Rotation paths and how fast each direction turns (degrees per step):
Each turn is a multiple of 5 degrees from 10 to 175, or 0.
Each row of a path follows its step; steps can be skipped.
Path 1:
step 0: [-12  12  11 -12   2  10 -12   0  20 -35 -22 -27 -30  42 -73  -3  54 -36
 -35   4   5  16  17  11   3 -12 -20  19   4  39  27  11 -19 -25  11 -27
  17  34  44  19  15]
step 1: [-31  -2   9  31 -48 -31   9  40  22 -29  21   9 -21  14 -57 -10  -4   7
 -13  -3  12   9  -1  28   2 -39   0  12 -32 -13  -8  -7  42   2  18 -23
 -33 -67   4  22 -41]
step 2: [ -5  40   2   9   3  23  -6  24  -4  16   0 -23  57  -2 -14 -44  -7  26
  -1 -21   4  61 -47  17  -1   2  17 -37   8   8  65 -38  23 -22  15  -8
  -4 -32   9 -33  -7]
step 3: [-55 -15 -37  -1 -17 -42  28 -45  32  -2   5 -18  12  18   3 -24  13  35
   1  39  29  11 -66 -12 -16  19 -10  -6  45  16  -3  -1 -18  23  -2  26
  39  -6  24 -10 -12]
step 4: [-13  32 -47 -17 -66 -24 -13 -61 -25 -26  -5   0  17 -15  -3  41  -4 -29
 -50  -4  -3  27   9 -16 -16  -3 -18   4 -17  24  24  11   8 -40 -33   2
  29  -9  -5  29   7]
step 5: [  0  26  25  21 -26   9  -8  -2  24 -56 -25  45 -10   4 -22  47  30 -28
  36  -4   9  13 -10  25   1  -7   1  27   8  -8  74  32   7  32  27  41
  -2  -8  11  16   0]
step 6: [-11 -34  17  19   0   5 -25  -1 -24  -8 -26 -19 -10  28 -39  31 -61   6
  -6  27  -2  11 -46  -4   6 -32  -3 -40  -8   0  26  13  67  37 -13  10
 -29 -19 -29 -32 -10]
step 7: [ 26 -13  24  -1 -22  21  50 -33  26  14 -66 -30  19  45 -29 -40 -22 -14
 -10  19 -13   0 -53  -4 -13  11  15  21  -3  18  32 -25 -28 -39  -2  -3
  -3  19 -18 -21   2]
step 8: [-29  34 -43  -7 -46 -21  52  -2  -6 -23 -38   1 -11   5   3 -31  41  -6
 -11  -2   9 -50 -41 -28 -16 -25 -31   8 -34   6 -20 -35  15  41 -12   0
 -17  -7 -12  29   7]
step 9: [-19   8   2 -37  -2  18 -25  21 -23 -43   0  36  24  -5  -8   8  36 -21
 -31  25 -19  21  -3 -14 -29  11  40 -24 -58 -13  47 -38   3   3  -2   1
  15 -36   8  13  58]
step 10: [-21 -66  32 -11  21  15 -13 -28  18 -55  -1 -13  14  -5 -15  23  49  11
  50   7  -7  17 -44 -10 -36 -24  -7  12  15  13  -9   8  35   8  45 -25
  14 -25  15  -6   1]
step 11: [  7 -18  23   1 -21 -36   1 -15 -17   3  -9 -94  -3  45 -17  35  11   2
 -44 -13   5  25   2 -28  27 -37  -4   2  -8  11  30 -17  18  -6 -14 -51
   1   2  35 -14  -3]
Directions:
[  2   2 -10  -8   4  -5   9  -3  -5 -11   5   3  10  -1  -5  20 -15   0
  -2  -6   2   0  -3  -1   9  -7  -6 -15  -4   4 -18 -13   6   7  -3  -5
  -9   1   1   2 -10]  155
[ -1   4   4  -9  -2  -6   1   3  12   2  16   0   6   0   2 -11   6   5
  -8  -5  -3   3   6  -3   2  -5  10  -6  14   7  -1   7  12  -2   1 -16
   2  -8  23   7  -5]  35
[  0  -3   8  -2   1   5  11  11  12  -4 -11  -1   4   4   3  -5  15 -13
   0   8 -17   2  11 -13  -1  -6   0 -15 -10   0 -12   1   6   5   0  -3
   3   5 -11  -7   1]  35
[-13  -8   5   0  -6 -22  -3   9 -12   6   0 -13  -2   0   3   4  -8   1
 -11  13  -2  -1  10  -4  -3   2   8   0   0 -16   0   0   5   5 -14   1
  -4 -10  -7   9  -2]  145
[  4   4 -17 -10   5  -9   3   3  -3   3  -3  -4  -6  -5  -4  -5   9  -1
  10   1   5   4   5   3   3  -7   2  -7  -1 -14  16   1   2  16  -8   0
  -9  14  13 -16   4]  120
[-16  16   3  -8  -4 -10  -2   2  -1   0  -6  10  -6  -8 -12   2   0  -8
  -5 -16   6  -5  11   1  -8  -3  14   2 -13   8  -7  10  -5   2  10   8
  -5   1   0   3   6]  90
